Each path below is one point turned by a fixed rotation once a step. After each direction that follows a path, write how fast that rotation turns it, in degrees a step (0 if it stays still).
Each turn is a multiple of 5 degrees from 10 to 175, or 0.
Each row of a path follows its step; steps can be skipped.
path 1
step 0: [ -1.5,  -4.2, -20.8,  20.8,  17.7, -15.1,  19.4,   5.9, -16.0, -14.8,
 -17.5,   4.4,  27.3,  -0.5,  -4.6,  -5.8,  -2.4,   5.9,   4.0,   3.3,
   2.4, -20.2,  -2.7,  15.3,  11.0,   0.6,   0.3]
step 1: [ 10.0, -29.7,  -1.4,   2.3, -24.7,   2.8,  15.6,   8.1,  -9.3,  -5.8,
   4.3,  -9.1,   6.6,   2.5,  16.7,   4.4,  21.5,   6.9,  -4.0,   2.0,
  20.9,   0.4,  12.1,   6.0,   5.4, -12.2,  19.3]
step 2: [  5.0,   5.2,   4.5,  -3.3,  -5.8, -14.6,  19.2,   3.4,   8.8, -12.3,
  10.9, -15.4,  26.7,   6.1, -12.0, -27.3, -22.7, -10.9,  -4.1,  10.9,
  13.5,  -8.1,  -2.1,   7.0,   7.2,   4.0,  13.2]
step 3: [  0.5, -11.7, -27.8,  13.3, -12.3, -14.9,   5.2,  12.9,  -9.6, -19.5,
 -17.5, -11.4,  -3.7,   7.2,  20.3, -11.3,   3.0,   0.6,   4.8,   1.3,
 -13.9, -20.9,  -6.3,   7.8,  12.0, -14.6,   6.1]
step 4: [  2.2, -17.7,  13.8,   2.2, -26.0,  -6.5,  26.4,  17.3,  17.0,  -2.6,
   8.9,  12.1,   6.0,   7.1, -11.7,  -1.0,  14.9, -11.1,   5.4,  15.5,
  11.7,  -1.5,   1.5,  12.9,   7.9, -17.9,   3.8]
step 5: [ 10.0,   5.7,  -7.6,   9.0, -11.9, -24.1,   1.1,   0.8,   1.5, -15.2,
   8.2,   2.4,  18.0,  17.0,   6.2, -25.9, -11.8, -15.4, -10.8, -25.3,
   3.8, -11.3,   0.5,  18.5, -11.1,  -0.6,   2.5]
step 6: [ -8.7, -22.4,  -6.7,   2.7,  -9.3, -19.4,   0.8,  -1.0, -14.3,  -6.1,
 -14.4,   5.1,  14.3,   8.2,   2.3,  20.1,   4.8,  -8.4, -12.4,  14.0,
  -2.5, -19.9, -11.6,  13.9,  21.7, -20.5,  -0.8]
step 7: [  6.5, -27.8,  -2.3,   6.1, -11.5,  10.2,  15.5,  -6.4,  14.9,  -7.7,
   7.0,  20.4,  14.6,   6.7,   3.9, -17.0,  12.7, -15.5,   2.9,  -5.7,
  27.7, -13.7,   7.0,   5.5,   3.3,  10.7,   6.4]
step 8: [  2.2, -20.3,   0.9,   8.9, -16.6, -15.9, -10.4,   3.1, -10.5, -11.4,
  10.4, -16.7,  14.7,   1.7,  -2.6,  -4.0, -36.2,  -7.5,  -5.7, -18.8,
   3.2,  -9.2,  -5.9,   4.8,  11.0, -10.8,  13.4]
step 9: [ -0.6, -24.4, -20.8,  15.0,   2.8,  -5.5,  10.3,   6.8,  -3.6,   4.3,
 -12.4,  13.8,   4.2,  -8.7,   3.2, -22.7,  -1.8,  -3.3, -10.8,  27.9,
   7.1, -11.2,  -6.2,  12.4,  21.3, -11.4,  -8.0]
Speeds:
[ 5.2,  0.3, -0.1,  4.0,  1.4,  6.6,  1.0, -1.4,  9.2,  0.2, 10.3, -5.0,
 -0.7,  7.0, -5.7, -1.2,  8.6, -3.5, -6.2,  1.3,  8.2,  1.9, -5.3, -5.2,
 -0.5, -0.1, -2.0] : 130
[-3.6, -6.4, -0.4, -9.3,  1.1,  3.8, -1.3, -7.6, -0.1, -5.1,  0.4, -6.6,
  5.6,  2.6,  4.7,  3.7, -0.8, -0.3, -2.3,  3.7,  1.5, -6.2,  5.3, -5.9,
  3.3, 11.0,  5.6] : 65
[-3.2, -0.9, -1.4,  6.9,  2.7,  3.7,  5.9, -1.1, -3.1, -4.6, -5.6,  3.8,
 -4.8, -1.1, -2.9,  5.1, 11.0, -4.4, 12.2, -1.3, -0.1, -5.7, -2.7, -4.7,
  6.0,  2.4,  0.6] : 115
[-4.5, -0.7,  1.6, -1.0,  0.9,  3.9, -5.7,  0.2, -5.3, -2.4,  5.5,  1.0,
 -3.2,  0.1,  2.2, -2.4,  5.0, -6.9,  0.4,  7.4, -0.6, 11.4,  1.6, 11.9,
  8.6,  1.9,  3.0] : 140
[ -1.8,   6.5,  -4.8,   4.0,  -3.2,   3.5,  -1.9,   2.5,  -2.0, -13.2,
   1.5,  -3.9,   6.7,  -4.7,  -2.6,   3.7,  -7.5,  -7.8,   1.3,  -2.7,
   0.0,   3.8,  -3.6,   0.0,  -5.9,   5.0,  -5.8] : 130
[  9.2,   0.1,   5.4,  -8.5,  -0.2,   6.2,   5.8,  -2.6,   5.2,  -5.5,
   1.8,   5.7,  -1.0, -10.4,   7.9,   3.5,   0.4,  -3.4,   2.3,  -0.3,
   5.0,   0.1,   1.6,   2.1,  -1.9,  -7.3,   0.5] : 125
